runs of hidden systems
path 1, tebug (10 x 18)
[[ 31  10 -12   5 -42 -25  12 -26  50   7  -3  19  -2   7 -21 -26  -3  51]
 [-14  49  14  12  10 -24  16 -51  18 -15   0   2  16  20 -13  18 -50  13]
 [-20  37  28   8  24  -2  12   7 -52 -30   3 -14 -24  -4 -11  54   1  -8]
 [ 29   9   3 -28 -12  20 -26  37 -45 -10   1  19 -52 -21  -4   4  31  22]
 [ 32   4 -33 -52 -22   7 -38 -10  15  28 -12  24 -24  -6  14 -28 -30  18]
 [-21   6 -34 -32  11 -26   9 -29  37  32   6 -38  -7  21   5  10 -42 -28]
 [-25 -17  14   9  36 -14  33  18   5 -11  25 -48 -39  29 -29   2  12 -23]
 [-13 -29  34  11  16  34 -12  40 -14 -22   8  21 -31  20 -28 -37   6  35]
 [-25 -10  -8 -32  -7  50 -25   4 -12   6  -4  26  42 -12  12 -17 -42  39]
 [-20   4 -54 -33  12  21  18 -12 -14  -5   4 -28  46 -14  38   8 -11 -37]]
path 2, rirur (10 x 18)
[[-31  17  24   5 -37  42   2  21   1  38 -34  26  -1 -21 -14  22  18  29]
 [ 14  13 -47 -37 -21  24 -39 -16  -9   3  14  -1  46 -31 -25   1  19  28]
 [ 45  18 -44  13  18 -17 -31 -33 -26 -33   3  -6   3  16  15 -14   2 -45]
 [ 31  12  28  30  32 -38  11   2  -5  36 -17  -8 -43  12  17  30  -6 -41]
 [  4 -25  46 -34 -10 -39  18  18  32  32  17  -6 -26 -30 -10  11  -4  30]
 [-30 -27  -7 -24 -49 -11  -6 -11  29 -42  19   8  -1   3   6 -30 -27  37]
 [-39  36 -33  25 -13  35  17 -21 -10 -29 -19   6   4  44   5   5 -31   5]
 [ -4  56   8 -10  39  47  18   7 -27  13 -11  -6 -11  -7 -32  20  27  -3]
 [ 21 -10  11 -44  16  14 -58  19 -18   2   5  11 -20 -40 -15 -16  38 -17]
 [ 17 -54 -25  -4  -6 -23 -54   4 -10  15   6  -3   4  10  40  -5 -37 -25]]
path 3, fabu (10 x 18)
[[ 23  -3  43   4 -37 -64 -28 -18  19  -9   4  19 -18 -30  -1  19   7  11]
 [ 18  29  -8   0 -55 -43   6 -15  -5 -31   3  10 -40   7   5  21 -18  35]
 [ 17  74 -23 -15 -16   8  43 -17  -6 -10 -17   6 -27  -1  -8  13   0  29]
 [ -1  75   0 -35  16  32 -12 -29   2   6 -26  12 -14 -22 -27   2  22 -14]
 [ -7  32  -1 -34  19  15 -74 -18 -14  11  -9   3 -24   3 -26  10 -15 -22]
 [ 17  -1 -10 -26  36  -8 -34   8 -18  35  12 -17 -32  30  -5  17 -59   6]
 [  2  -8  25 -38  42 -11  40  16  20  37  11 -19 -24   7   9  -3 -49  13]
 [-66 -10  47 -27  11   8  31   6  43  -2  -4  -2 -18   0  -4 -11 -20  -3]
 [-82 -15   3   6  -8  36   1  10   2 -33   8  -9  -1  27 -22  -4 -16  17]
 [-26 -12 -31   8  32  54   8  20 -39 -28  17 -12  38  27  -6 -15 -12  18]]
path 4, tebug (10 x 18)
[[-23  -5   9  23  23   3  21  10 -40 -75  27 -19   7  14  -3   8   5  -3]
 [ 28   4  13  20  15  48 -14  38 -54 -11 -24  39 -14   1  26 -17   7   5]
 [ 22  10 -22 -38  -9  34 -28  -5   3  58 -21  20  33 -40   8  -2   2   1]
 [  3 -13 -39 -30 -12 -44 -15 -36  31   4  21 -38  24 -18   5   1  12 -42]
 [  7 -30  11  55   8 -51  14   1  15 -13   9 -20 -33  41   4  -2   3 -31]
 [ -1 -11  61  43   8   9  27  31  10  24  -9  24 -13  12 -23   0  -5  45]
 [-32  24  28 -35 -20  27   2 -15   6 -18   0  27  41 -44 -14  -1  -3  48]
 [-20  29 -40 -11 -28   4 -12 -32 -31 -56  -7   2  16  -6  35  12  -5 -27]
 [ 41  17 -46  34   5   3  12  13 -34  20 -21 -13 -31  28  24  20  17 -31]
 [ 58   9  12  -9  34  -8  -4   6  19  54   2  -2 -17 -13 -41 -13  26  13]]
path 5, bel (10 x 18)
[[ -8  51 -14  -2 -16  35 -16 -37  24  25 -32  24  43 -13 -22  -2   5   6]
 [ -1  37 -35  -7  11 -25 -25 -42 -20 -26  19 -33  23  -9 -18  39  11 -27]
 [ 50  -9   6  20  25 -37 -10  16 -41 -39  24 -12 -46  15   4   2  13 -11]
 [ 40 -18  43   4  -1  -8  -5  36   0  43 -17  34 -42 -10  17  -4  -8  25]
 [-30   2  11 -54 -36   3  11  -3  38  45 -15   2   3 -38   9  17 -13  14]
 [-53  17 -36 -26 -23   0  31 -25  23 -39   4 -29 -11  16  -5  -8   4 -12]
 [  1  29 -12  46  31  21  17  -1 -13 -27   0  -5 -25  59 -32 -19  -1   7]
 [ 22   7  29   9  52  27 -42  11 -26  33   4  14  15  -1 -39   7 -10  27]
 [  0 -28   0 -63   4  -7 -59   1 -15  11  17  -3  13 -42  21   8 -14 -14]
 [ -3 -35 -46 -16 -27 -17  13  16  -7  -8  -4 -19 -28  12  59  -6  -6 -37]]
path 6, fabu (10 x 18)
[[-34 -59 -15 -10 -30  17 -18  16  38  46  -6   0  12  10   8 -24 -15   1]
 [-29 -40 -26  23  -1 -20  19 -11  30   7  32 -43  45  26 -20   2 -13   6]
 [  1 -18  22  48  37 -16  42   5  -3 -43  27 -18  17  14 -13 -16  22  -8]
 [  4 -19  45  40  -3  17   6  27 -25 -36 -18  42   9 -15  23 -21  23   4]
 [  1 -22 -16   1 -53  15 -24  12 -27  -6 -12  24  37 -35  39  12  11  19]
 [ 32 -10 -74 -12 -35 -15  10 -13  -4   2  12 -27  22 -10  23   4  26 -17]
 [ 49  14 -27  34   8 -26  18 -18  25  18  -9 -17 -20  15  -8 -15  43 -43]
 [ 32  14  51  45  -3 -30 -24  -6  19  24 -16  25 -14  -7 -37   8  24   6]
 [ 22  10  35 -11 -28 -40 -35 -18  -8 -22  16  26   3 -25 -15  24 -20  53]
 [ 23  39 -18 -32 -23 -34  21 -24 -19 -44   4   3 -25  -4  37  15 -36  19]]
path 7, Laf (10 x 18)
[[ 24 -35  32  26   3  14 -13  21  14   5 -20  45 -18  16  13 -56  -6  15]
 [-42   0  15  -2 -26   7 -10 -24  38  37 -31  16  42 -21  22  10 -27 -14]
 [-27   6 -18  -4 -10 -15  33 -20  -4 -41  20 -31  47 -27   5  18  29 -22]
 [ 33   3  -7  59   4  -4   2   8 -28 -53   1  12 -23  35  -2 -25  25  -3]
 [ 30  12  30  39  -7  -4 -34   2  -6  45 -36  43   0   7   5  20 -23  15]
 [  7  15  19 -49 -15 -35   8 -22  10  17   5  -2  33 -65  21  34  -6   0]
 [  8  -6 -28 -22 -22 -29  35  -3   4 -57  12 -15 -35   2  32 -24  18 -21]
 [  4  13 -26  51 -26  10  19  13   8  23 -29   5 -51  58  -7  -4   0  11]
 [  8  44  18  -5   4   7   0 -17  16  50  -7   3  19 -19 -49  35   1  41]
 [  4  28  13 -65  20 -18 -20 -25 -11 -51  29  -5  -8 -30 -10  -4  -7   5]]
path 8, Zumun (10 x 18)
[[ -1 -20  23 -19   2 -46   3  -6  64  43  11 -15 -32   4 -20 -10  -6 -10]
 [-41 -36  20   2 -20 -29   3  10  18 -18  23 -13 -32  33 -14   4 -40  34]
 [-29   2  -6  -2   6  35  37  19 -29 -37  15   1  13  24   3   0 -39  56]
 [-18  38  -7 -31  19  62  23  -2 -24 -30 -12  14  28 -24   4 -15  19   2]
 [-13  30 -16 -10   7  29 -45 -10 -14  -7 -23   3  -2 -21  -7   2  47 -61]
 [ 28 -18 -27  24  13 -19 -57   1 -12  32   6 -24  -5  13 -15  15  25 -43]
 [ 47 -51   4  11  35 -40  -2   8  23  36  28 -15  11  12  -4 -18 -18   1]
 [-17 -45  48 -17   5 -26  29   8  40   5   8  11   5  -7  29 -25 -41  14]
 [-69 -19  16   2 -45  14  33  17   2 -19  -7   4   4  -1  23  18 -19  22]
 [-20  19 -34  24 -37  36  28   6 -32 -39   0  -2  25   1  -4  14  34  26]]
path 9, kuzat (10 x 18)
[[ -5  62 -15 -40 -15   4 -18 -26 -18 -31 -21  12 -46  -5  10   8 -12 -13]
 [  5  22 -53  -1 -16  15 -16   8 -27  13 -12  -7 -55  49  -1  13 -27  14]
 [ 52   4 -37 -34  24  11   0  10   1  49  15  -9 -18  13 -22 -13 -22  39]
 [  8   8  14 -63  38  -8 -28 -21  36  20   7   2 -21  -8  -9 -32 -33  -7]
 [-61 -17  11 -25  17  -3 -11   3  10   0   3 -21 -36  33   6   4 -53 -17]
 [-37 -36 -12 -16  23  35  36  48 -14   9  22 -31  -8  25  -4  -6 -15  27]
 [-11 -23  -5 -30  36  53  11  17  15   1   5   1  29  -8 -12 -58  15   7]
 [-43 -25  -1   4  30  23 -37 -20  20   2  -9   0  44   6   4 -26  -1 -53]
 [-24 -48   0  34  28 -15  -7  14 -20  -3  25 -40  30  14   3  23   8 -42]
 [ 19 -59  32  28  13 -12  19  41 -10 -14  24  -2  12 -20   8 -20  42  -1]]
path 10, kuzat (10 x 18)
[[-33 -24 -24 -17   7  34  -4  14  -5  34  -5 -25  50 -23  12   6  23 -37]
 [-10 -45 -23   4  -5 -15 -31  -2   6 -28  36 -30  24  -8 -16 -19  45 -33]
 [  8 -48  25  67   6 -31  -1   1  25 -14   4   8   9  27  -2 -32   9 -15]
 [ -4  -9  56  49  11 -20  40   8  14  28 -13  10  36 -19  11  27   5   2]
 [-24  13  38 -11 -27  -6  12  -1 -13 -29   1   8  29 -63   5  34  37   1]
 [-12  10 -19  24 -57   1 -11 -12 -22 -64 -10  25   1  -4  19  -4  25   3]
 [ 47  26 -44  57 -25  -3  18 -14 -10   8 -21  10  11  27  11   5  11   5]
 [ 65  48   1   2  14 -25  -3 -20   0  31  -7   2  -2 -25 -20  26  28  -5]
 [ 19  25  34 -22 -18 -41 -53 -18  -8 -10  -3  20 -47 -18  -8  26  -5   3]
 [  4   1  -4  -3 -42 -28   6   4  -9  -5  -3  12 -44  26  25  20 -54  44]]
path 11, bel (10 x 18)
[[-28   7  22 -37  22  20 -67 -11 -10 -31  -2  21 -15  -1  -5 -19 -26 -17]
 [-10 -11 -50  -7 -10  23 -26  23 -50  10  -4 -13 -15  26  32  27 -33  -8]
 [ 32 -31 -41 -19  21  17  42  38 -11  38  22 -33   2  -2   2 -12  23   6]
 [  3 -26  16  -9  29  -2  -1  -7  61  19  -7   2  -5  -5  -9 -58  22 -44]
 [-49 -18  14  36  -6 -20 -28 -27  32  13 -14  -2  16  31   5  13 -37 -28]
 [-20 -31  -6  21  -2 -13  24  11 -23 -23  39 -27  44  15  -2  27 -33  43]
 [ 18 -15  15 -10  25  31  25  18 -17 -46  13  27  26 -20  17 -50  11  22]
 [ -4  13   8  22  -7  41 -24  -1  -7  12 -48  40  22 -21  31 -16  23 -36]
 [ -4   2 -40  24 -40 -17 -16 -13  -4  24  -1 -22  38 -18  -5  48  32 -17]
 [ 50 -11 -16  11  -9 -59  16 -17  12 -32  38 -21   0  -1 -12 -11  23   6]]
path 12, Zumun (10 x 18)
[[  8  13  10 -10  -2 -42  13  -7   2  21  35 -28  16 -19 -38  54  -6  39]
 [ 27   2  15 -21  10 -33  24   1 -15 -64  23   7 -44  -1  22 -26  -8  12]
 [-11  25   1   1  -4  41   0  11  -9  11 -46  37 -35  28  34 -15 -37   0]
 [-20  35 -25 -28 -11  31  16   1   7  53  -9 -26  13 -19 -33  37  17  15]
 [  8   4 -22 -27   5 -25 -11 -19   9 -44  35 -32 -20  -4 -37 -17  42 -17]
 [  9 -11   2  29  39   5 -39  -6  -9 -18  -5  15 -31  55   6 -35 -39 -21]
 [-12  -8  21  -8  43  28  13  23  -5  63  -2  -6  24  -4  -6  23 -38  19]
 [-18 -26   9 -62  -5  -6  21  19   8 -10  30 -25   2 -50  -1  -1  32   3]
 [-28 -30 -35   9 -32   9 -22  -1  -5 -49  -7   3 -20  29  31 -37   2 -31]
 [-13   2 -28  54  17  37   8  -3  -3  34 -16  -5  46  36  -6   4 -12  -3]]
path 13, Patog (10 x 18)
[[-45 -35  -4 -17 -34 -14  40   4  36   2  -8 -17  -3 -10  47  -5  -4 -30]
 [-25 -14 -30  15 -52  13  41   3  32 -18  -3  -9  19  -1  -7 -21  45  10]
 [ 15  12 -19  43  -1  29   8 -13   1 -19  -1  16  55   6 -27 -27  27  31]
 [ 23  14  22  36  42  15 -19  -8 -40  -1  -2  17  60 -13   6  18 -11  -1]
 [ 26 -13  34   3  12 -24 -30  19 -44   9  -6   9  -1 -35  42  41  -3 -29]
 [ 31 -16   3 -16 -43 -36 -13  12  13  21 -20  13 -48 -23  44   2   9 -21]
 [ 14  22 -27 -10 -49 -23  13 -33  61  26 -25  10 -22   4   4 -20   6  -1]
 [-15  58  -8  16  -7  -9  30 -51  35  -9  -3 -11  18   6 -44   8   8   8]
 [-18  48  39  27  21   8  14  -3 -31 -42   7   2  -3   3 -40  31  12  23]
 [  7  18  30  -9  13  32 -19  37 -65 -16  -8  27 -35  -3   4  21 -16  34]]
path 14, Patog (10 x 18)
[[ 43  15  -7 -29   0   4 -26 -12  -7  -3 -29  37 -29  -4  51 -34 -22 -23]
 [-11  23 -36  -6 -11  -8   0 -22  26  55 -27 -21 -12  11  12  27  -4 -51]
 [ -3  13   7   3 -13 -40  14 -10  31   3  23 -33 -20 -11 -58  20  47   6]
 [  1  18  39  16   2  -5  -4 -12  13 -49   5  31 -27  22 -36 -32 -10  45]
 [-23  30   2  -5  17  38   9   0 -29  -1 -17  17   5  25  14  16 -65  31]
 [-10   6 -22 -58  18  20  16  26 -42  11  19 -34   2 -31  13  38   6  -8]
 [  9 -24 -13 -30   4  11 -36  21  -4 -15   8  -4 -43 -10 -11 -41  53 -37]
 [  3 -25 -23  29  -4   5 -45  -7  34  31 -12  10 -11  55 -18 -37 -16  -3]
 [ -3 -14  -4   7  25 -33  20 -16  25  32  31 -34  41  16 -21  23 -43  24]
 [-25 -14  52 -12  27 -27  41   4   4 -54  30 -12   8 -25  13  -7   0  -4]]
path 15, rirur (10 x 18)
[[-33  -5 -10 -24  17 -13  38   6 -20   5  31 -50  24 -13   8  52 -21  -3]
 [ 14 -15 -10  -9   0  12  40  33 -10 -48  15  -3 -40   4   3 -38  41  14]
 [ -8  -6  17  23  -7  34 -29   5  24  20 -43  45 -19  28   3 -44 -14  -1]
 [-35   7  -7 -18  21  17 -18 -19   6  43   2 -22  61 -18 -15  33 -27  -4]
 [ 13 -15 -25 -13  21 -16  14   6 -34 -51  45 -37  18 -19  -3   4  38 -12]
 [ 35 -21  12  53  -4  -4  -1  27 -15 -15 -21  29 -42  28  27 -30  15 -20]
 [  0  -3  26   9   0   4  10   0  33  74 -28  20  23  -9   5  12 -31  18]
 [-19  -2 -11 -40 -10 -19  16 -27  26 -20  33 -25  57 -41 -16   6  13  13]
 [ -4   0 -24  45 -27 -13  -8  -5 -18 -71   3  -2 -20  26   5 -12  32 -18]
 [ 21  30  18  51   6  20  -1  16 -15  44 -38  26 -26  27  -8  24 -10  18]]
path 16, Laf (10 x 18)
[[  1  14 -47  24 -46 -33 -17 -29  -4 -12   3 -12  -7  38   1  27 -36  13]
 [ 42  36   0  12  27 -17  59   2 -21  21  10 -17   1   6  -6  37 -16  33]
 [ 32  34  48 -31  25  -7  14   5   3  -3 -11  20 -58 -26  -6 -13  17  -1]
 [-31  -2  -7 -46 -49   4 -46   7   4   4 -16  10 -57  -4   7   7 -10  -2]
 [ -6  -3 -72 -32 -30  13  16   6  -7  22  18 -35  16  12  -7  18 -12  36]
 [ 33  27 -25 -10  63  21  37  -6   6   3  17 -18   2  21 -32 -34   4   4]
 [-17  12  42  -3  53   9 -45   2   2  11 -11   3 -42  21 -29  -8  -8 -32]
 [-44 -42  16 -27 -10   0 -43  33 -21  17  22 -17   2 -16  -7  39 -16  17]
 [  6 -49 -25 -31   6  21  26  28  -9 -14  32  -9  37 -11  18 -37  -7  35]
 [ -5  -4  -6  15  36  39  19  -5  26   2 -28  17   9  26  19 -62  -5 -35]]

runs to name
path 17 (2 x 18)
[[-21  26  26 -16   1  18 -18  -4  39  49 -15  11 -24   3 -55   1  -9  29]
 [-27   3  -4 -49   6  -2 -51 -19 -11 -35  36 -12  26 -17 -28   8 -19  18]]
 | rirur
path 18 (2 x 18)
[[ 17 -10 -39  -8   1  -5 -37  23 -47 -14  26 -30 -41   9 -16  20  32 -12]
 [ 63 -25 -15 -10   7 -13 -15  22   9  35   3   6 -46  15   4 -33  -7  10]]
 | bel
path 19 (2 x 18)
[[-21 -16  -8 -11   0  40  23  18  -9 -19  -5  25   1  28  33 -36 -51  35]
 [-31  29 -12  -1  25  63  28   3  -4  27 -35   3  28  -7  10   0   9 -22]]
 | Laf
path 20 (2 x 18)
[[ -7  -9 -10 -14 -20 -13 -38  11  -1  -4   4  -2 -77  41 -10  -6 -29  14]
 [  6  23 -13  -2  13  16  42  -2  13  34  -3   0  -3  33 -11  -2 -52  54]]
 | fabu
path 21 (2 x 18)
[[ 36  -8 -56  -7 -14 -31  18 -25  -6 -25  21 -23  32 -11  31  -6   8 -22]
 [ 45   4  22  51  24 -27  46   1   5 -10 -12   5 -13  10  24 -17  23 -34]]
 | bel
path 22 (2 x 18)
[[-28 -21   2   5   4 -15  19  20  -5  -3  27 -48   2 -22 -24  28  60 -28]
 [ 27 -50  -7  28  -5  -1 -33  20 -14 -42  14  14 -14  18  -3 -48  23   4]]
 | Zumun
path 23 (2 x 18)
[[-64  -3 -22  -8   3  60  21  21  -9 -10  -7 -12   0  31   1  -9 -21   9]
 [-12  -3 -47 -10  30  65  10  16 -30 -13  11 -18  25  13  -9 -24  19  -2]]
 | tebug
path 24 (2 x 18)
[[ 14 -10 -14   3 -31 -44 -64 -37  11 -25   2  16  -4  10  18  -9 -27 -19]
 [ 30   6 -13  19   0 -29  46   6 -26  11   1 -11  -4  18  46  36 -44  19]]
 | bel
path 25 (2 x 18)
[[-29  15  13  44  -6   7 -10  -2 -31  14  -7  -6  48  -6 -11  64  -3   7]
 [ 44   0  -6 -11 -10 -14  21  13 -42 -29  26  -4  19 -44  12  21  37  19]]
 | tebug
path 26 (2 x 18)
[[ -4   2  -5  11 -19  36 -14  -7  29  61 -38  26  41 -20   3  -9  15  -6]
 [-12 -25 -16  -9  -9 -38 -44 -24  12   9  30 -36  43 -19 -30  26  13 -16]]
 | fabu
path 27 (2 x 18)
[[ 67  38 -17  10  -3 -43  -6 -34 -19 -13   2   3  11 -18  12  20  16 -15]
 [ 46  22  35   9   1 -57  12   1 -13   2  -4   6 -39 -25  16  31  16 -15]]
 | bel
path 28 (2 x 18)
[[ 24   3  35  51  30  -4 -10  28 -34  44 -19   5 -21  17  -3  39 -10  -1]
 [ -4 -33  27 -47 -13 -14 -19  21   7  29  25  -8  10 -50 -18  22   7  36]]
 | bel
path 29 (2 x 18)
[[  5   5  21 -23  36 -28  58 -15  15 -24  21  -8   0   6  20 -13 -46  11]
 [-47  12  41 -10   1  31  35  28  -5 -17 -26  19 -46   4  18  -7  -4  -5]]
 | Zumun
path 30 (2 x 18)
[[ 30  23   0  38  -4 -35  -6 -30  18 -34  -2  17 -41  46 -12 -26 -19   4]
 [ 22  32  44  16  30  -1  10   3 -23  28 -10  14   0   2  -4  37 -48  36]]
 | bel
path 31 (2 x 18)
[[-45  14   1  11   0  16  63  -3   7  20  -5 -22  52 -10   3  35 -11  12]
 [-26   1   9   3   9  13   5  -5  -4 -66  25  -8  22 -14 -37 -22  50  -1]]
 | bel
path 32 (2 x 18)
[[-18  35   8 -15 -13 -26  39 -14   6  17  14 -24  10 -14 -24  55 -24  42]
 [ 15  29  10 -20  -2 -14  32   3 -22 -66  16  -1 -47  -5  -2  -4  17  17]]
 | Zumun
path 33 (2 x 18)
[[  8  35   4  60  -7  19  24   4   4   9 -16  12   0  22 -48   6  30  32]
 [ 26  41  14  -6  14   4 -23 -24 -20 -22  17  21  39 -21 -40  10   1  52]]
 | tebug
path 34 (2 x 18)
[[ -6  -6  -2 -40  20 -13  -4 -31  25  16  19 -20  67 -45   3   2  -2 -19]
 [-18 -36   9  30  -1 -40  -7  -3   0 -41   7 -19  -3   5  31   2  19 -63]]
 | tebug
path 35 (2 x 18)
[[-32 -31  60  30  -7 -21  -4   7  38 -11   9   6  -7  -3 -38 -13  26   9]
 [-24  -3  11  10 -41   2 -36 -19  12 -25  -1  36  22  12   0  -9 -49  49]]
 | bel
path 36 (2 x 18)
[[ 35  11   6 -15 -29 -12  22 -13  26 -30 -18  31 -34 -20  24 -51  30  -9]
 [-16  47 -19  30 -22  30   2 -35  29  23 -47  24  10  23  -7  -8  -8  -9]]
 | Patog
path 37 (2 x 18)
[[ 58  27   1  23   7 -24   8 -11 -25 -39  -6  13 -17 -11  23 -11  37 -32]
 [ 33   8   6  29 -36 -40 -37  -2   5  27 -32  23 -50   9  21  12  -1 -16]]
 | Laf
path 38 (2 x 18)
[[-25 -14   6   3 -16 -48  18 -30  41  24   3 -19  24   1  22  25 -51  -8]
 [-21   5  19  14   0 -21  81   5   6 -37  18 -26  -3   0   0  14  18  10]]
 | Laf
path 39 (2 x 18)
[[ 35  -4 -20  24  54  33  17   7   1  32 -15  -1  26  15  15 -36   9 -34]
 [  0 -37  46  16  19 -13 -27   7  17  44  -7   5  35 -33   2   8  15 -35]]
 | fabu
path 40 (2 x 18)
[[ 13  -2   2  -6   1   7 -69 -16  25   6   7  20   3   3 -53 -38  15  17]
 [ -6   1   4   9  24 -23 -58 -30 -23 -18  12  -2  34   9  10  25 -49 -16]]
 | rirur
path 41 (2 x 18)
[[ 26 -11  22  40 -30 -47  15 -19  57  28 -14  18   0   8   3 -13 -10  12]
 [-13  21  35  26 -32 -46  23 -24  15 -20  12  -1  17 -20 -25  42   8  31]]
 | fabu
path 42 (2 x 18)
[[ -3   2 -13 -35 -62  -2   8   9   2  26 -26  18 -20 -20  45  19 -26  24]
 [ 11  32 -57 -36 -25  10  53 -16  21  10  -3 -20   3 -13   5  -5  21   7]]
 | Laf
